In the rows, zero is written as 128.
The rows of A fall into a few groups, which share some directions, and each row is roughly a mix of its group's hidden directions, except one row that fits no group.
A, 115 rows:
[[133  84 134 158 160 128 149 128 130 166 131]
 [142 150 105  83 100 121 140 146 119 102 108]
 [126 159 138  81 114 130 167 133 124 116 102]
 [130 125 123  86 103 156 121  93 140  99 111]
 [116  97 138 146 141 128 147 159 104 160 162]
 [134 146 104 121 131  88 153 120 162 153 156]
 [115  93 148 133 117 133 183 126 111 149 128]
 [115  99 154 157 172 106 134 121 127 154 123]
 [163 102 136 155 148 110 104 156 130 149 151]
 [125 102 126  95 113 152 156 109 125 134  83]
 [132 173 115  80 104 141 121 140 122 116 139]
 [156 137 124 163 125 121  96 161 125 109 161]
 [122 131 133  82 100 136 144 134 106 151  91]
 [135 100 141 101 107 158 152 136 106 149  94]
 [140 121 150 112 126  98 182 124 124 159 120]
 [130  97 107 184 146 137 139 112 137 143 119]
 [118 115 139 157 145 153  77 109 142 122 147]
 [136 118 119  80  97 152 129  99 137 119 102]
 [ 93 132 142  80 117 143 158 109 127 118 109]
 [133  94 128  89  99 133 115 110 151 111  97]
 [133 146 114  94 122 138  80 148 143 100 143]
 [163 119 129 119  93 119  94 161 127 108 148]
 [152 139 109 177 122 126 110 156 117 120 159]
 [124 165 130 161 140 103 108 139 138 117 170]
 [121 134 119 138 112 117  73 145 125 109 165]
 [106 154 147  85 104 127 160 136 115 141 109]
 [126 142 126 134 122 123  84 156 115 108 175]
 [114 120 156 104 123 176  98 108 129 132 106]
 [139  92 134 170 154 133 161 125 132 156 129]
 [151 159 124 129 113 127  91 158 129  97 157]
 [125  99 126 163 112 152 122 147 138  84 149]
 [170 126 123 172 145 127 107 108 155 138 133]
 [122 128 147 103  95 152 119 161  91 140 110]
 [154  81 136 126 134 148 144 130 116 155  92]
 [100 158 123  77 100 125 153 130 126 124 131]
 [ 92 184 139 102 121 116 133 114 121 128 129]
 [162 131 124 158  93 127 122 159 114 107 157]
 [123 136 115 160 131 100 100 110 160 104 159]
 [138 147 135 127 127  83 175 143 134 117 153]
 [130  70 122 156 132 113 154 119 145 144 119]
 [114 146 147  73 103 111 138 114 113 133 107]
 [112 172 120 136 127 100 123 152 123  97 161]
 [161 135 150 137 176 104 118 133 136 159 133]
 [124 172 149  79 111 113 134 118 119 119 113]
 [105 175 129 122 118  92 132 136 130 114 163]
 [129 170 125  84 114 114 160 126 128 108 112]
 [151 122 153 126 144  95 147 113 119 175 109]
 [110 105 158 121 131 163 133 116 118 167  98]
 [140 115 135  95  96 166 139 110 125 132  90]
 [138 122 147 157 162  99 124 147 112 165 149]
 [145 127 136 189 150 113 116 138 137 136 151]
 [111 112 142 187 154 117 127 140 117 125 148]
 [134 147 117  87 115 134 170 117 137 122  92]
 [135  87 121 119 102 133 146 159 110 162 108]
 [ 98 183 135 103 116 121 123 113 140 108 143]
 [101 157 133 105 100 135 118 113 137  82 148]
 [150 142 127 158 152 107 109 141 140 128 178]
 [152  83 135 143 156 135 148 114 153 152 113]
 [143 108 116 150 116 117  91 167 115 134 162]
 [162  79 133 169 140 121 126 127 145 137 123]
 [114 174 137  88 132 117 142 134 101 153 137]
 [139 157 137  84  85 157 124 127 123 132 121]
 [121 107 160 128 147 153 128  99 117 167 101]
 [129 131 151 109 108 177 113 126 104 103 104]
 [104 161 115 133 116  87 100 130 115 135 160]
 [145 129 129 175 160 106 115 139 138 130 165]
 [159 154  97 150 118 132 113  99 149 111 100]
 [112 137  96 158 122 116  93 157 119 116 159]
 [130 143 148 171 176 118 139 137 123 140 149]
 [122 163 115 138 149  96  95 135 136 114 166]
 [117 184 136 106 113 129 114 139 123 109 159]
 [140 134 144 155 124 144 183 103 154 133 131]
 [129  98 153 158 165 119 150 140 121 160 144]
 [117 152 147 104 146 152 149  98 120 135  86]
 [109 129 131 117 106 147  65 139 117 119 140]
 [135 130 116 158 154  96  92 131 142 117 165]
 [143 129 155 173 117 141 172 127 141 144 140]
 [110 156 112  78 105 134 135 108 133 127  98]
 [136 111 152 144 177 118 147 133 128 168 138]
 [135 109 143 124 142 177 159 125 137 123  91]
 [141 100 131 111 125 143 158 139 109 167  91]
 [ 81 141 143 130 120 144 108  96 152 151 144]
 [169 102 128 154 168 138 122 130 121 154 112]
 [138  83 141 155 150 160 148 134 128 146 108]
 [146  96 131 180 136 113 145 110 128 150 112]
 [124 142  98 132 113  80 164 147 125 143 144]
 [124 106 147 155 158 116 164 114 120 166 118]
 [159 109 118 176 123 129 114 157 125 125 158]
 [151 177 149 151 117 148 157 120 141 144 135]
 [123 156 123 110 113 110  81 149 123 115 163]
 [111 168 124 155 142 115  80 136 119 112 126]
 [121 132 166 144 160 124 156  90 147 146 134]
 [130 101 148  82 127 116 131 104 143 142  92]
 [ 97 160 118 105 102 134 132 103 134 118  88]
 [131 147 127  85  94 111  92 141 105 117 131]
 [110 170 137 110  93 141 126 109 142  94 138]
 [150 121 106 139 116  98  85 129 136 110 165]
 [130 166 116  87 123 138 142 103 135 105  96]
 [163 101 140  94 121 143 148 123 120 132  87]
 [163  91 131 174 141 129 134 118 147 146 127]
 [112 157 124  94 100 146 123  96 141  98 112]
 [151 120 113  88 106 133 156 145 115 127  88]
 [151  88 141 169 153 118 143 124 134 155 124]
 [134 143 113 161 140 104  96 108 161 109 152]
 [157  75 124 150 118 129 101 149 141 122 140]
 [151 131 108 145 126  88 107 140 134 102 169]
 [108 172 141  84 106 126 140 132 108 115 132]
 [121  84 121 146 125 143 144 137 119 177 109]
 [120 159 116 135 149 149 123  92 162  94 127]
 [101 167 154  98 120 143 101 133 102 116 120]
 [131 108 115 172 169  96 129 134 134 150 127]
 [109 110 132  83 119 136 123 161  87 129 119]
 [131 170 131 150 134 117 117 120 150 104 174]
 [122 100 129 120 117 141 159 126 115 157  77]
 [132 103 141 166 161 114 159 129 116 161 129]]

One row of each group comes first, with its name. Which group is each row after those in?
[113 148 139 114 100  97 162 158 137 123 159] : (58)
[123 143 119  71 109 137  99 136 107 124 110] : (107)
[120  97 163 156 136 113 158 146 103 146 145] : (61)

[157 109 103 187 136 136 133 128 133 142 135] : (61)
[127 116 126 148 133  89 157 151  99 167 133] : (58)
[101 155 119 136 119 118  77 120 134 117 162] : (58)
[121  99 125  87 112 136 145 143 105 153  94] : (107)
[117 117 141  91 108 165 134 123 121 149  87] : (58)
[135  86 129 104 116 148 143 128 113 150  85] : (107)
[141 171 148  92  96 104 124 131 110 116 125] : (61)
[133 123 104  97 104 137 162 142 117 142  86] : (58)
[132  89 107 135  98 145  96 135 146  94 127] : (61)
[126  91 149 104 121 125 144  96 148 124  87] : (61)
[111 162 125 139 125 117  94 144 129  94 167] : (58)
